Rotation paths and how fast each direction turns (degrees a step)
Each turn is a multiple of 5 degrees from 10 to 175, or 0.
Each row of a path follows its step; steps can be skipped.
Rotation 1:
step 0: 26; -19; -11; -20; 0; -10; -20; 5; -40; -3; 18; 11; 7; -32; 12; 1; -22; -10; 43; 19; 5; -5; -17; 30; -6; -6; -21; -11; -9; -13; -16; 4; 1; -3; 4; -17; 2; 3; 24; -1; -21; 5
step 1: 22; 7; -2; -33; -37; 1; -33; -22; 2; -9; 6; 4; -9; -16; 2; 11; -11; 12; -4; 11; 6; -6; 11; 31; -43; -22; -17; -13; -18; -17; -9; 24; -20; 2; -21; -9; -12; -9; -3; -2; -5; 6
step 2: 9; -12; 21; -25; -17; -12; -32; -22; 9; -3; -8; -22; 5; 10; 16; 13; -19; 9; -15; 4; 9; 16; 12; 26; -8; -15; 10; 3; 11; -20; -5; -33; 1; -6; -10; -6; -38; 5; -38; -12; -21; -6
step 3: 12; -5; 22; -11; -1; -3; -13; -4; -31; 0; 13; 0; 0; 17; -16; 18; -12; 3; -2; -16; -12; -8; 30; 16; 3; 21; -14; 26; 9; -23; -9; -15; 23; -40; 22; 7; -37; 23; -4; -4; -22; -10
step 4: 9; 13; -2; 16; -16; 28; 8; 13; -35; -8; 12; -15; -7; 27; -4; 35; 2; -18; 20; -3; 8; 1; 17; 32; -19; 19; -33; -6; -3; 11; -5; 11; 7; -5; 27; -3; -25; -1; -13; -13; -5; 21
step 5: 7; 31; 6; 32; -16; 14; -5; -24; 16; -2; -3; -36; 3; 11; -4; 28; 10; -23; 8; -15; 2; 16; -25; 31; -14; -5; 6; -11; -2; -15; 4; 27; 1; 13; 24; -10; -28; -7; 9; 5; -19; -12
step 6: 9; 15; 30; 7; -13; -13; -9; -24; 15; 6; -29; 10; -1; 35; 19; 0; -1; -8; -4; -12; -12; 7; -29; 16; 19; 18; 0; 3; -30; -35; 12; 2; 3; 18; 27; -8; -18; 28; 3; 5; 11; 6
step 7: -18; 21; -11; -23; -4; -5; 1; -13; -10; 22; -9; 7; -22; 30; 11; -7; 17; 3; 27; 16; 10; 10; -1; 3; 12; 22; 2; 9; -44; -28; -2; -19; 34; -6; 32; 13; -1; -7; 6; 0; -4; 11
step 8: 20; -4; -19; 5; 9; 20; -20; -8; -8; -10; 39; 12; 4; 19; 24; -8; 31; -2; 11; -3; 13; 27; 15; 2; -19; 7; 26; -12; -29; -6; -2; -2; 28; 14; 22; 18; 1; -16; 19; 15; -5; 20
step 9: 11; -24; -28; 30; -24; -5; 4; 1; 24; -29; 16; 24; 23; 3; 32; 14; 8; 5; -7; 23; -18; 20; -17; 6; -21; -15; 19; -3; -28; -11; 1; -1; 14; -16; 11; -14; -5; 7; 14; 7; -15; 3
Speeds:
4; 1; 5; 4; 9; -2; 6; 0; -2; 2; -9; 3; -3; 7; -8; -7; 7; -2; -6; 7; 10; 8; -4; -7; -6; -8; -4; -1; -6; 1; 2; 1; 4; 5; 8; -2; -2; 4; 6; 3; -6; 2 => 35
-4; 7; -6; -9; -4; 7; 8; 2; 2; 5; 0; 4; -3; 7; 0; -4; -6; -7; 3; 5; -2; 0; 3; -2; -10; -3; -8; 4; -6; 2; 5; -2; -6; -5; -2; 1; -5; -9; 0; -8; 11; -4 => 120
0; 7; -10; 6; -2; -2; -1; -5; 3; 0; -5; 2; -2; 8; 1; 1; -3; -8; 5; -1; -4; -10; 1; -7; 4; 9; 10; 0; -6; 4; 2; 0; 3; 15; 9; 4; 3; 0; 2; 0; -3; -4 => 35
10; 0; 8; 0; 2; 3; -6; 1; -1; -2; 4; 11; -1; 5; 0; -3; 1; 5; -7; -10; 2; -1; 7; 1; -3; 7; -2; -2; -1; 4; 3; 6; -5; 10; -4; 6; -5; 3; 0; 5; 14; 4 => 160
-1; 7; 1; 2; -13; -5; 1; 0; -3; -8; -6; 1; 14; -1; -4; 4; -4; 4; 1; 0; -3; 6; -9; -1; -8; -6; 5; -2; -1; 1; -1; 12; -2; 7; -6; -7; -1; -2; 3; -3; 2; 0 => 85
3; 9; 5; -8; 2; -3; -6; 15; 2; -8; -1; 4; 1; -1; -5; -3; 7; -6; 5; -1; 2; -4; 0; -2; 7; 3; -1; -4; -2; 3; -8; -1; 13; -3; -3; -2; -3; -1; 2; -10; 1; -1 => 95
